In the data rows, the value 128 means zero.
Each pair is two rows. How far apart are they, by a hidden measure? 0 means very close, and 20 very far. Two or three weighted sums of its numbers give each row a place; it is the straight-line distance between the places.
tensor([125, 116, 129, 116, 116, 158, 103, 130, 132, 132, 109, 143, 115, 125,
        144, 116])
tensor([135, 111, 132, 112, 123, 147, 121, 121, 137, 141, 113, 144, 132, 131,
        145, 111]) >> 15
tensor([145, 135, 116, 132, 127, 131, 127, 142, 140, 141, 131, 118, 130, 130,
        120, 128])
tensor([142, 122, 128, 123, 132, 129, 132, 135, 143, 145, 121, 131, 145, 131,
        131, 118]) >> 1
tensor([143, 140, 105, 140, 130, 126, 128, 151, 145, 136, 139, 109, 122, 130,
        112, 133])
tensor([146, 155,  93, 149, 136, 122, 127, 154, 146, 135, 148,  97, 116, 129,
        102, 142]) >> 1
tensor([148, 153,  93, 150, 142, 116, 132, 160, 147, 134, 149,  95, 112, 135,
        100, 145])
tensor([147, 156,  93, 150, 145, 119, 138, 164, 149, 130, 149,  91, 116, 134,
        100, 144]) >> 3
tensor([150, 184,  74, 177, 155, 111, 137, 179, 132, 109, 174,  64,  83, 130,
         74, 170])
tensor([147, 190,  75, 183, 161, 104, 147, 179, 123, 102, 179,  60,  85, 133,
         69, 177]) >> 10
tensor([146, 191,  80, 175, 163,  98, 146, 174, 117, 103, 178,  64,  93, 134,
         73, 175])
tensor([142, 185,  80, 174, 155,  93, 148, 171, 119, 105, 175,  67,  95, 133,
         77, 170]) >> 5
tensor([124, 173,  96, 165, 157,  83, 159, 150, 126, 106, 174,  86, 120, 135,
         84, 164])
tensor([ 88, 150, 130, 147, 143,  57, 174, 119, 138, 122, 160, 126, 149, 114,
        104, 147]) >> 6
tensor([ 58, 103, 172, 121, 115,  45, 183,  64, 174, 147, 130, 196, 204,  90,
        136, 108])
tensor([ 73,  99, 172, 119, 110,  51, 184,  73, 185, 160, 125, 199, 204,  92,
        137,  98]) >> 2
tensor([ 75, 105, 168, 116, 114,  53, 176,  76, 176, 160, 125, 191, 198,  90,
        138, 101])
tensor([ 94, 106, 146, 109, 126,  80, 163,  95, 167, 157, 121, 167, 186, 111,
        142, 102]) >> 4
tensor([117, 119, 129, 115, 136, 104, 147, 122, 163, 153, 124, 144, 162, 131,
        136, 109])
tensor([140, 143, 107, 132, 143, 110, 139, 146, 148, 142, 140, 110, 135, 139,
        117, 128]) >> 8
tensor([146, 154,  96, 146, 142, 118, 136, 154, 151, 137, 145,  99, 121, 135,
        104, 140])
tensor([143, 139, 106, 133, 135, 119, 139, 146, 148, 142, 136, 111, 135, 135,
        117, 128]) >> 3
tensor([144, 129, 115, 124, 130, 122, 134, 134, 149, 145, 129, 121, 147, 135,
        126, 121])
tensor([151, 103, 142, 106, 112, 125, 143, 115, 150, 162, 108, 142, 175, 130,
        145,  99]) >> 5
tensor([161, 102, 149, 108, 108, 133, 139, 114, 143, 159,  99, 145, 172, 125,
        143, 101])
tensor([149, 105, 141, 111, 109, 135, 129, 112, 139, 151, 105, 148, 153, 125,
        144, 106]) >> 3
tensor([148, 106, 147, 111, 112, 140, 126, 115, 139, 150, 103, 145, 151, 125,
        143, 105])
tensor([156, 106, 144, 111, 112, 138, 129, 120, 144, 153, 105, 146, 156, 126,
        144, 104]) >> 3
tensor([150, 102, 139, 111, 113, 137, 129, 117, 139, 149, 104, 145, 155, 129,
        144, 105])
tensor([139, 107, 138, 112, 114, 149, 114, 121, 138, 142, 108, 148, 133, 127,
        144, 111]) >> 5
tensor([142, 108, 139, 111, 114, 144, 121, 121, 139, 149, 106, 146, 143, 127,
        145, 108])
tensor([144, 109, 138, 111, 119, 138, 127, 118, 141, 147, 107, 143, 148, 129,
        143, 107]) >> 2
tensor([140, 109, 139, 112, 116, 143, 123, 118, 138, 145, 107, 145, 141, 124,
        145, 107])
tensor([132, 113, 138, 114, 115, 148, 114, 124, 136, 140, 108, 144, 137, 122,
        144, 111]) >> 8
tensor([146, 107, 139, 111, 116, 140, 125, 122, 140, 151, 108, 144, 149, 125,
        144, 106])
tensor([141, 107, 141, 110, 117, 140, 122, 117, 138, 151, 106, 143, 149, 127,
        144, 106]) >> 3
tensor([136, 110, 139, 113, 119, 147, 119, 124, 139, 142, 107, 147, 139, 124,
        144, 110])
tensor([135, 112, 135, 113, 120, 147, 115, 122, 135, 143, 108, 144, 129, 127,
        144, 111]) >> 5
tensor([135, 113, 135, 112, 119, 145, 122, 122, 139, 142, 109, 142, 130, 131,
        144, 111])
tensor([148, 128, 121, 127, 126, 131, 133, 138, 138, 139, 123, 123, 137, 130,
        124, 122]) >> 8
tensor([146, 121, 125, 120, 126, 129, 133, 131, 145, 147, 118, 130, 148, 130,
        132, 116])
tensor([143, 110, 134, 108, 122, 126, 134, 123, 147, 153, 111, 141, 159, 133,
        142, 107]) >> 3
tensor([138, 109, 136, 113, 122, 144, 122, 121, 135, 147, 106, 144, 141, 124,
        143, 109])
tensor([130, 112, 134, 115, 117, 152, 113, 126, 135, 134, 109, 144, 126, 124,
        144, 111]) >> 10
tensor([132, 111, 130, 112, 126, 149, 112, 124, 134, 137, 110, 143, 129, 129,
        144, 113])
tensor([124, 118, 131, 116, 125, 150, 109, 123, 126, 125, 115, 143, 114, 125,
        142, 120]) >> 5
tensor([130, 122, 123, 111, 135, 115, 147, 125, 148, 154, 120, 129, 163, 144,
        137, 111])
tensor([145, 155,  95, 149, 142, 120, 133, 158, 149, 133, 151,  96, 120, 134,
        103, 141]) >> 11
tensor([153, 180,  74, 178, 142, 128, 126, 183, 144, 118, 168,  75,  80, 126,
         79, 164])
tensor([148, 166,  86, 162, 139, 128, 124, 169, 147, 126, 159,  87,  95, 127,
         90, 155]) >> 1
tensor([150, 159,  96, 157, 137, 130, 126, 166, 148, 129, 153,  91, 100, 129,
         98, 147])
tensor([142, 139, 112, 139, 132, 142, 120, 149, 134, 129, 131, 116, 107, 126,
        118, 134]) >> 11
tensor([131, 138, 105, 136, 136, 148, 110, 144, 132, 122, 130, 120,  96, 122,
        120, 134])
tensor([112, 172,  94, 159, 152, 120, 125, 162, 118, 100, 168,  85,  84, 141,
         98, 164]) >> 19
tensor([114, 145, 112, 137, 145, 136, 115, 144, 114, 112, 140, 113,  94, 130,
        121, 143])
tensor([ 97, 126, 141, 123, 129, 141, 110, 111,  83,  90, 130, 134,  98, 131,
        139, 143]) >> 7
tensor([ 93, 126, 146, 127, 136, 141, 111, 107,  74,  85, 130, 130,  94, 133,
        138, 146])
tensor([ 84, 130, 146, 128, 141, 132, 116, 112,  67,  76, 139, 128,  94, 134,
        137, 152]) >> 1
tensor([ 76, 135, 145, 127, 143, 132, 118, 107,  62,  72, 141, 124,  98, 141,
        138, 153])
tensor([ 83, 135, 140, 128, 147, 130, 117, 110,  59,  69, 144, 125,  92, 139,
        136, 154]) >> 8
tensor([ 81, 132, 148, 130, 142, 133, 109, 106,  57,  67, 140, 124,  89, 141,
        136, 155])
tensor([ 91, 129, 148, 129, 135, 135, 111, 110,  62,  73, 135, 128,  93, 131,
        137, 154]) >> 5
tensor([ 82, 133, 145, 130, 138, 136, 112, 109,  62,  73, 140, 126,  89, 133,
        135, 155])
tensor([ 87, 131, 147, 129, 136, 136, 107, 107,  62,  72, 138, 127,  95, 134,
        138, 155]) >> 6
tensor([ 85, 129, 148, 129, 131, 137, 112, 109,  65,  80, 136, 130,  92, 135,
        136, 150])
tensor([116, 118, 141, 117, 125, 145, 115, 120, 107, 112, 119, 137, 118, 129,
        140, 128]) >> 2
tensor([127, 112, 136, 115, 117, 150, 111, 127, 126, 130, 113, 143, 119, 124,
        143, 117])
tensor([131, 113, 136, 114, 118, 154, 109, 125, 137, 138, 109, 145, 126, 127,
        144, 113]) >> 5
tensor([130, 109, 131, 115, 120, 155, 108, 126, 130, 135, 109, 145, 119, 127,
        145, 115])
tensor([135, 111, 136, 116, 120, 153, 111, 129, 133, 134, 107, 144, 125, 126,
        143, 112]) >> 9
tensor([129, 110, 135, 113, 124, 150, 114, 127, 130, 138, 110, 145, 130, 125,
        143, 113])
tensor([130, 112, 129, 113, 121, 149, 107, 129, 140, 138, 109, 146, 125, 128,
        144, 114]) >> 5
tensor([131, 109, 132, 112, 120, 147, 113, 127, 137, 141, 111, 143, 130, 128,
        144, 111])
tensor([130, 113, 134, 114, 116, 157, 112, 130, 134, 139, 110, 146, 127, 125,
        145, 113]) >> 6
tensor([134, 112, 132, 115, 118, 150, 112, 127, 132, 138, 108, 146, 123, 123,
        145, 113])
tensor([128, 111, 136, 112, 119, 156, 109, 127, 133, 137, 109, 145, 126, 123,
        146, 113]) >> 8
tensor([132, 115, 135, 115, 118, 152, 110, 126, 134, 137, 110, 144, 128, 120,
        145, 112])
tensor([131, 112, 133, 113, 116, 152, 116, 124, 134, 137, 110, 145, 131, 128,
        145, 112]) >> 16
tensor([136, 109, 135, 115, 116, 144, 118, 120, 132, 145, 107, 144, 133, 124,
        145, 109])
tensor([142, 110, 140, 112, 116, 148, 116, 120, 137, 143, 106, 145, 135, 130,
        145, 110]) >> 5
tensor([139, 111, 137, 113, 113, 147, 117, 121, 137, 141, 107, 144, 134, 128,
        144, 112])
tensor([127, 113, 128, 113, 121, 151, 113, 131, 135, 135, 111, 143, 121, 126,
        145, 114]) >> 1
tensor([148, 132, 123, 127, 131, 135, 131, 139, 138, 140, 125, 126, 131, 129,
        123, 123])
tensor([146, 108, 143, 107, 117, 123, 141, 115, 146, 157, 108, 142, 173, 135,
        143, 102]) >> 6
tensor([142, 111, 132, 111, 119, 130, 132, 118, 142, 152, 112, 139, 156, 136,
        142, 107])
tensor([148, 105, 136, 108, 118, 125, 140, 117, 142, 157, 106, 143, 171, 135,
        144, 101]) >> 4
tensor([156, 100, 145, 108, 115, 124, 145, 113, 142, 162, 105, 144, 176, 130,
        144, 101])
tensor([144, 110, 133, 108, 123, 125, 136, 120, 146, 155, 108, 141, 164, 135,
        143, 105]) >> 6
tensor([106, 255,  86, 255, 194,   0, 255, 187,   0,   0, 255,   0,  27,  82,
          0, 255])
tensor([104, 255,  87, 255, 203,   0, 255, 185,   0,   0, 255,   0,  36,  83,
          0, 255]) >> 4
tensor([156, 105, 150, 107, 110, 128, 139, 113, 147, 161, 105, 143, 176, 125,
        143, 100])
tensor([149, 106, 146, 112, 106, 138, 129, 118, 139, 156, 103, 143, 161, 126,
        144, 105]) >> 3
tensor([142, 105, 144, 114, 111, 153, 117, 121, 138, 142, 103, 147, 139, 123,
        143, 109])
tensor([143, 106, 140, 116, 110, 148, 113, 117, 130, 137, 105, 145, 134, 122,
        142, 111]) >> 11
tensor([143, 108, 144, 114, 114, 149, 114, 124, 137, 142, 102, 148, 139, 120,
        144, 109])
tensor([147, 106, 144, 112, 110, 144, 120, 121, 137, 148, 106, 144, 151, 120,
        144, 106]) >> 1
tensor([149, 103, 143, 109, 108, 135, 131, 119, 139, 151, 104, 147, 157, 124,
        144, 104])
tensor([149, 106, 146, 110, 113, 136, 132, 118, 147, 154, 105, 145, 159, 131,
        143, 106]) >> 9
tensor([148, 106, 141, 108, 114, 139, 131, 119, 144, 148, 108, 143, 150, 128,
        143, 106])
tensor([148, 108, 141, 111, 118, 134, 132, 118, 141, 151, 107, 142, 153, 127,
        144, 106]) >> 6
tensor([143, 106, 138, 111, 113, 137, 130, 115, 138, 149, 108, 143, 152, 128,
        143, 107])
tensor([143, 109, 137, 111, 119, 143, 124, 120, 134, 143, 110, 143, 140, 127,
        144, 108]) >> 7
tensor([129, 110, 137, 114, 121, 155, 112, 123, 133, 139, 106, 142, 128, 129,
        145, 112])
tensor([126, 113, 135, 114, 121, 153, 111, 126, 135, 139, 110, 145, 127, 128,
        145, 114]) >> 2
tensor([130, 109, 138, 113, 119, 150, 114, 123, 132, 142, 107, 144, 130, 126,
        144, 111])
tensor([138, 112, 137, 112, 117, 150, 113, 122, 143, 143, 108, 143, 133, 125,
        143, 112]) >> 3
tensor([138, 109, 137, 109, 125, 134, 129, 116, 140, 150, 109, 142, 156, 132,
        144, 106])
tensor([137, 110, 134, 107, 122, 134, 129, 121, 141, 149, 107, 141, 153, 131,
        144, 107]) >> 3
tensor([132, 112, 133, 114, 123, 153, 110, 125, 134, 141, 110, 143, 125, 130,
        144, 113])
tensor([130, 113, 131, 114, 116, 153, 112, 129, 133, 134, 110, 145, 120, 129,
        145, 114]) >> 2
tensor([130, 111, 131, 113, 120, 155, 109, 129, 133, 138, 111, 145, 124, 126,
        144, 115])
tensor([134, 114, 133, 113, 120, 149, 113, 128, 137, 140, 110, 144, 129, 126,
        145, 112]) >> 10
tensor([149, 146, 104, 141, 132, 120, 134, 150, 150, 141, 142, 104, 129, 137,
        111, 133])
tensor([152, 158,  96, 151, 139, 123, 127, 162, 147, 133, 150,  94, 116, 130,
        101, 143]) >> 7
tensor([150, 161,  87, 158, 137, 123, 130, 165, 149, 132, 154,  88, 103, 129,
         93, 150])
tensor([152, 167,  86, 166, 147, 123, 130, 175, 145, 125, 160,  81,  98, 129,
         88, 156]) >> 5
tensor([151, 165,  86, 160, 140, 120, 136, 168, 148, 127, 159,  86, 105, 135,
         91, 152])
tensor([157, 165,  88, 166, 139, 133, 127, 171, 138, 122, 156,  84,  88, 124,
         91, 155]) >> 11
tensor([111, 117, 133, 116, 133, 149, 108, 122, 115, 111, 117, 137, 108, 127,
        142, 126])
tensor([ 97, 127, 140, 123, 131, 142, 113, 117,  86,  93, 129, 135,  98, 134,
        138, 139]) >> 9
tensor([ 93, 130, 143, 127, 131, 139, 112, 109,  77,  85, 131, 132, 101, 131,
        137, 148])
tensor([ 91, 128, 145, 128, 133, 136, 111, 112,  75,  85, 133, 130,  98, 140,
        138, 149]) >> 4
tensor([ 96, 124, 145, 126, 131, 139, 115, 107,  76,  87, 131, 131,  98, 130,
        137, 145])
tensor([ 93, 125, 144, 127, 131, 139, 116, 115,  79,  85, 130, 130,  97, 130,
        138, 146]) >> 4
tensor([ 82, 128, 147, 130, 137, 137, 112, 112,  60,  71, 137, 126,  91, 138,
        136, 155])
tensor([ 82, 132, 144, 127, 140, 136, 114, 111,  62,  73, 138, 130,  92, 138,
        138, 155]) >> 6
tensor([ 81, 136, 143, 128, 138, 132, 116, 110,  61,  74, 143, 127,  92, 135,
        137, 155])
tensor([ 85, 134, 142, 129, 142, 135, 118, 106,  58,  73, 139, 127,  88, 139,
        137, 155]) >> 9
tensor([ 86, 133, 147, 131, 138, 138, 111, 112,  62,  72, 137, 127,  89, 131,
        137, 153])
tensor([ 87, 132, 147, 128, 137, 136, 114, 106,  66,  75, 139, 130,  96, 133,
        135, 153]) >> 12
tensor([ 84, 133, 145, 128, 139, 132, 113, 111,  67,  72, 137, 127,  96, 134,
        136, 154])
tensor([ 80, 133, 147, 130, 137, 132, 109, 106,  58,  69, 142, 127,  87, 134,
        137, 156]) >> 3
tensor([100, 125, 143, 123, 127, 145, 110, 116,  85,  95, 129, 134, 102, 132,
        140, 139])
tensor([124, 117, 137, 117, 129, 152, 112, 121, 118, 123, 117, 144, 113, 127,
        143, 123]) >> 7
tensor([127, 115, 135, 115, 122, 156, 110, 126, 131, 132, 109, 146, 118, 122,
        144, 116])
tensor([136, 108, 134, 113, 118, 148, 114, 126, 133, 141, 108, 145, 130, 126,
        143, 113]) >> 5
tensor([130, 110, 134, 114, 120, 151, 110, 122, 135, 138, 108, 142, 122, 127,
        145, 114])
tensor([127, 111, 132, 113, 121, 154, 111, 126, 134, 135, 109, 145, 116, 125,
        144, 115]) >> 6
tensor([130, 116, 132, 114, 125, 150, 112, 124, 134, 139, 108, 145, 127, 125,
        144, 112])
tensor([135, 110, 136, 114, 119, 151, 112, 126, 135, 140, 109, 142, 128, 127,
        145, 113]) >> 4
tensor([131, 110, 132, 114, 117, 155, 111, 127, 137, 138, 111, 146, 125, 129,
        142, 112])
tensor([134, 111, 135, 114, 120, 152, 111, 122, 134, 139, 106, 146, 129, 126,
        145, 111]) >> 12
tensor([131, 110, 133, 115, 115, 159, 109, 129, 133, 135, 110, 142, 121, 125,
        144, 114])
tensor([132, 110, 136, 113, 115, 153, 115, 126, 135, 139, 108, 146, 128, 126,
        144, 112]) >> 4
tensor([134, 113, 133, 114, 118, 146, 116, 123, 137, 143, 108, 147, 132, 128,
        143, 110])
tensor([138, 109, 136, 113, 117, 147, 117, 117, 138, 144, 108, 144, 136, 124,
        144, 110]) >> 3
tensor([135, 111, 137, 113, 121, 152, 116, 125, 135, 140, 110, 145, 132, 126,
        144, 111])
tensor([128, 111, 130, 112, 120, 149, 110, 127, 139, 137, 110, 145, 125, 127,
        146, 113]) >> 6
tensor([132, 112, 133, 115, 121, 152, 114, 121, 139, 141, 109, 145, 125, 128,
        145, 114])
tensor([135, 111, 134, 110, 122, 136, 126, 121, 138, 147, 110, 142, 145, 130,
        144, 108]) >> 5
tensor([145, 112, 137, 110, 124, 128, 136, 122, 146, 150, 111, 138, 158, 127,
        140, 109])
tensor([142, 118, 127, 118, 126, 130, 132, 126, 148, 149, 119, 129, 151, 134,
        134, 115]) >> 11
tensor([150, 109, 146, 108, 112, 135, 138, 115, 143, 160, 107, 145, 164, 127,
        144, 103])
tensor([147, 105, 143, 108, 112, 126, 134, 117, 139, 156, 105, 145, 165, 129,
        143, 102]) >> 9
tensor([149, 104, 140, 107, 119, 126, 140, 114, 143, 161, 109, 144, 175, 132,
        143, 100])
tensor([143, 134, 112, 137, 131, 131, 129, 138, 142, 138, 133, 116, 129, 130,
        120, 130]) >> 6
tensor([147, 120, 130, 116, 122, 129, 130, 123, 142, 149, 116, 131, 153, 130,
        135, 113])
tensor([150, 109, 139, 107, 118, 127, 137, 112, 146, 154, 106, 145, 168, 135,
        144, 102]) >> 7
tensor([148, 110, 137, 108, 122, 130, 137, 121, 146, 156, 106, 145, 159, 132,
        145, 104])
tensor([144, 104, 137, 107, 121, 123, 138, 117, 145, 156, 107, 143, 166, 133,
        145, 103]) >> 1
tensor([136, 117, 129, 114, 123, 129, 132, 125, 142, 152, 116, 137, 154, 134,
        139, 112])
tensor([150, 165,  85, 162, 139, 129, 124, 170, 144, 126, 160,  88,  95, 129,
         92, 154]) >> 11
tensor([154, 190,  67, 185, 152, 116, 129, 190, 133, 108, 177,  60,  78, 125,
         65, 175])
tensor([148, 182,  83, 171, 150, 111, 135, 177, 135, 117, 172,  72,  89, 130,
         79, 164]) >> 6
tensor([110, 128, 131, 128, 135,  94, 156, 118, 156, 144, 137, 140, 160, 126,
        124, 121])
tensor([117, 149, 117, 143, 143,  91, 158, 135, 138, 125, 154, 114, 134, 125,
        105, 143]) >> 5
tensor([137, 182,  90, 168, 162,  91, 155, 166, 121, 107, 177,  72, 103, 136,
         80, 167])
tensor([137, 184,  88, 172, 162,  90, 153, 168, 117, 101, 177,  67, 102, 137,
         77, 174]) >> 1
tensor([138, 218,  72, 199, 173,  78, 159, 185,  94,  77, 207,  34,  75, 139,
         50, 202])
tensor([115, 176, 103, 171, 157,  72, 161, 147, 126, 103, 179,  84, 112, 133,
         82, 168]) >> 3
tensor([ 85, 100, 161, 116, 115,  62, 169,  82, 178, 157, 122, 183, 199, 103,
        139,  99])
tensor([ 97, 102, 159, 112, 114,  75, 167,  85, 184, 168, 116, 183, 197, 104,
        141,  96]) >> 5
tensor([101, 107, 156, 111, 116,  80, 165,  90, 175, 168, 114, 177, 195, 108,
        141,  97])
tensor([111, 110, 146, 108, 123,  94, 156, 103, 169, 161, 116, 162, 178, 124,
        143,  99]) >> 7
tensor([121, 130, 115, 121, 135, 105, 145, 131, 154, 145, 130, 128, 148, 126,
        127, 120])
tensor([143, 165,  87, 153, 146, 115, 141, 162, 141, 130, 155,  87, 114, 136,
         95, 147]) >> 14
tensor([149, 158,  93, 151, 146, 122, 135, 164, 148, 135, 151,  94, 114, 133,
         99, 145])
tensor([155, 170,  80, 164, 146, 124, 137, 173, 148, 129, 161,  81,  98, 130,
         89, 152]) >> 1
tensor([148, 105, 142, 106, 112, 125, 140, 108, 149, 162, 109, 144, 184, 134,
        145, 100])
tensor([128, 113, 132, 113, 118, 156, 111, 125, 139, 133, 109, 146, 124, 125,
        144, 114]) >> 9
tensor([110, 122, 142, 121, 126, 137, 115, 117,  98, 107, 125, 135, 112, 127,
        140, 133])
tensor([106, 126, 138, 120, 131, 141, 111, 118,  96, 104, 127, 137, 107, 133,
        140, 134]) >> 6
